[[140 137 118 117 139 118 131 134 155]
 [135 137 134 138 116 136 127 137 116]
 [133 136 135 139 116 137 128 136 116]
 [128 132 138 140 115 139 132 131 116]
 [126 129 140 141 114 140 134 129 116]
 [132 135 136 139 115 138 129 135 116]
 [134 137 134 138 116 137 128 137 116]
 [140 137 117 117 139 118 131 135 155]
 [130 133 137 140 115 138 131 132 116]
 [141 138 117 117 139 117 131 135 155]
 [138 135 119 118 138 119 133 132 155]
 [133 135 135 139 115 137 129 135 116]
 [134 136 134 138 116 137 128 137 116]
 [134 136 135 138 116 137 128 136 116]
 [130 133 137 140 115 139 131 133 116]]
The third-last entry, reading row by row is 131
What is the third entry in reading order?
A: 118
The entry directly below the smallest entry -> 115
What is the top-right entry?
A: 155
The bottom-left entry: 130
What is the top-left entry?
A: 140
The bottom-right entry: 116
The entry just left of the smallest entry -> 141
The minimum is 114
The 3rd entry on the main diagonal: 135
The 4th entry, reading row by row: 117
The entry directly above the smallest entry -> 115
What is the top entry of the column that holds the smallest entry?
A: 139
The entry directly below the centre entry: 115
What is the first entry of the smallest entry's row?
A: 126
The smallest entry in the last row -> 115
The entry just right of the centre entry: 118
The entry just left of the centre entry -> 117
What is the centre entry?
A: 139
The second entry in reading order is 137
